The rows of M fall into a few groups, which share some directions, and each row is roughly a mix of its group's hidden directions.
M, 82 rows:
[[ 16   1  -3 -16 -23   7 -16 -16   9   0 -13]
 [  2 -17  10  -3  19  -5   4 -26  -1 -18  -7]
 [  2 -16 -14 -18  13  -6  20  11   7 -10  14]
 [ 11   4  10   7  16  13  -1   8 -14   5  30]
 [-16   8 -21  18   8   2  15   2 -16 -14  -4]
 [-21   7  15  16   8  -9  17   8  18   7  -3]
 [ -8  19 -13   5  10  14  -9   5   0  12  26]
 [ 17  -5  18  -8  -2 -16 -15  -8  14 -17  -9]
 [-20  -2  -2  -2  -1 -29  14   1  13  10 -10]
 [ 29   3   4 -23   8  -6  -2   7   5   8 -14]
 [ -5  -5  20   1 -25  12   4   1  23  -1   9]
 [ 11  25 -11   1  -3  -6 -10  25  14   7   1]
 [-15  15  12 -19  -4  15   9   0   5 -24   1]
 [  4  -6   0 -10  15 -18  -6   6 -14  14  26]
 [-11   7  27  15 -10   3   2  -5   7  -2  24]
 [ 18  13   6   1 -15  28 -11 -11   6  -2  -1]
 [ -2 -12   2 -17 -15  -9  -2  -7  25 -14  16]
 [  7 -16  16  14 -19 -19   2   9   8   1  16]
 [ -1  -1  19  18 -18   7  14  23  -7   6  -2]
 [ 13   0 -17  -6  20 -17  -7   1 -18  -5 -17]
 [ 11  28  -4  -3  19   7 -18   4  -5   8   9]
 [  6  -7 -20  -3   8   3 -16 -22  15  18  -4]
 [  2  15 -11  -9  -3  -1 -36  -7  -4   2  -5]
 [-13 -18  18   7  10   0   6  18  14 -11 -15]
 [ 13 -18   4 -31   8   4  -6  -6 -14  -1  -7]
 [ 12   1 -12 -22  13  -4 -10  -7   2 -11 -24]
 [ -2   4  12 -12 -10  22  -7 -14  26  -3  -8]
 [  9 -11 -15 -27  10  -2  12  18   3  -1  11]
 [ -9 -15  17  15  -9  -3  13 -19  -8 -10 -15]
 [  5 -15  10 -10   9   0  27  -5 -20 -10  -5]
 [ 12 -10  29  -1   7   6   7   9   8  11  18]
 [ -9  17  22   4   2  21  -8 -19  13  -1   4]
 [  4  -4   8  -9 -12  15 -10 -14  30   3  -9]
 [ -2   0  18  11  -9   9 -16 -25  -3  15 -11]
 [ -5  -8  17   2 -23  12  -4 -10 -16  17 -12]
 [-23  -3 -11  15   9  -2  13   8  -3 -18 -18]
 [ -2   1  24  -2  -7   0 -10   2  30   7 -14]
 [ -9  23   7  31   5   4  -1 -13   2   4   4]
 [  9  25  -4  12   0  24  -5  -8 -10   1  15]
 [ 13  -4  12   4  -5   7  32  -3   3   9  18]
 [ 17 -23  -4 -19  -6 -12  14  -5  -9   6  13]
 [  4  11  -1  17  12  14   0   6 -20  16 -20]
 [ -1 -18  -2   3 -28   5  11  16  14  11   5]
 [ -6  27  -3  20  -7  -3 -19  10  -6  -9  -5]
 [ -2  27   9  24  -3   9   9   2  -8  15   3]
 [ -9   7 -19   0   3   7   0  12  14  13  28]
 [-22 -14   6  15   1   5  -2 -26  -7 -12   5]
 [-12  -1  14  17   5  13   1 -30  -9   7   4]
 [ 19  -6  -3 -23   0 -12 -16   8   3 -11 -19]
 [ 12   0  -2   4  16  -7 -23 -26   9   9  -5]
 [ -7   8  -4   6  24  11  -6 -19   5   6  23]
 [ -1  15 -20  15   1  16  12  -6 -21 -11   7]
 [-23  14 -20   6  -2 -13  -7  -4   2  -5 -21]
 [  7 -21  -5  -7 -25  -9  10  19  11  -1   0]
 [  4  10 -12  -7  -2   7 -36  -4  -7  -6  -9]
 [  3  -5  10  14   1 -29   1   6 -12  -7  22]
 [-22  13   5 -16  -3  12  10  -4   6 -18  18]
 [  3   9 -14   0   6  -1 -15   2  30  14  14]
 [  1 -12  -6   0  17  -5  11 -15  29   3  13]
 [ -7 -10   9   0  18   9  -5 -30 -15  -8   5]
 [ 11 -15   0 -17  -3 -13  16  15  -6 -17 -15]
 [-15 -20 -11  -1  13  -4  -3 -16  11 -18  14]
 [ 16  -1  -4 -18 -15  -4   6  26   7  15  -8]
 [-13   4  -6 -11   2 -26 -25   0   6   9 -10]
 [-15   4 -18  10   2  -8 -21   1  14 -20   9]
 [ -1  14   6 -14  10  -1   6  11 -17 -26 -15]
 [-11   3 -17  16  11   4   0  -8 -10  23  18]
 [  9   8  -1   4   1 -13 -26  -6  23  -6 -15]
 [  4  -8 -33 -17   6   4  -3  -5   5  10 -13]
 [ -8 -15   1   5  16 -15  25  12 -10   2  14]
 [-12 -21  -8  -2  12  -6  -9  14  -9 -20 -16]
 [-20  -5  -4  -4   0 -20  -8   4  13  -5 -27]
 [  4 -10  16  12 -18 -16  12  22  -6  -5  10]
 [ -9 -14   7   0  -6  -5   3  -4 -24 -26 -15]
 [  7 -26   1 -14  12 -17   3  10 -13   3  15]
 [ -3  11 -10 -12 -17 -12 -18 -14  13   7 -19]
 [ 23 -19   1  -6  -4  17  13  -2 -14  -8  13]
 [ -9  14   5  22  -5  18  20  -2  12  -7 -10]
 [-26   8 -11  19  -5   7   1   7 -10  -7  19]
 [-24  15  -9   2   7  19  10  -4  -9   6  17]
 [  8  -2  31  16  -7 -16  -3   5  -1 -10   9]
 [-13  14  22  17  -7  22   6   1   0   7   7]]
Here is one row from each group, named. Which group is each of the other rows in?
[  6  -9  -6   6   5   3  31   1 -18  -3  19] : (26)
[-14   6   9  22 -11  14  -4 -17   0  20   6] : (33)
[  2  -8  23  15 -22  -6   9  18   2  -2   9] : (50)

[-16  12   0   9  12   7  -6 -22   2   9  25] : (50)
[-12  17  -5  -1  -9 -22  10 -11  13  20   1] : (26)
[-17  -6  -6  -6 -20  16  12   1  18   6  18] : (50)
[  7 -32   2 -24  -2  -5   3  -7   3  -4 -10] : (33)
[  1  -2  11  23 -14  16   7  14  -2  21  -7] : (50)
[ -7 -10 -29   7   3  -6   9   7 -11  19  14] : (50)
[ 18   9   0   2  -3 -14   2   8  30  11 -11] : (33)
[-19 -11   1   8   8   1  -6 -17 -16 -26   2] : (33)
[  7  -8   6  11   4 -20 -16 -19  11   5  20] : (50)
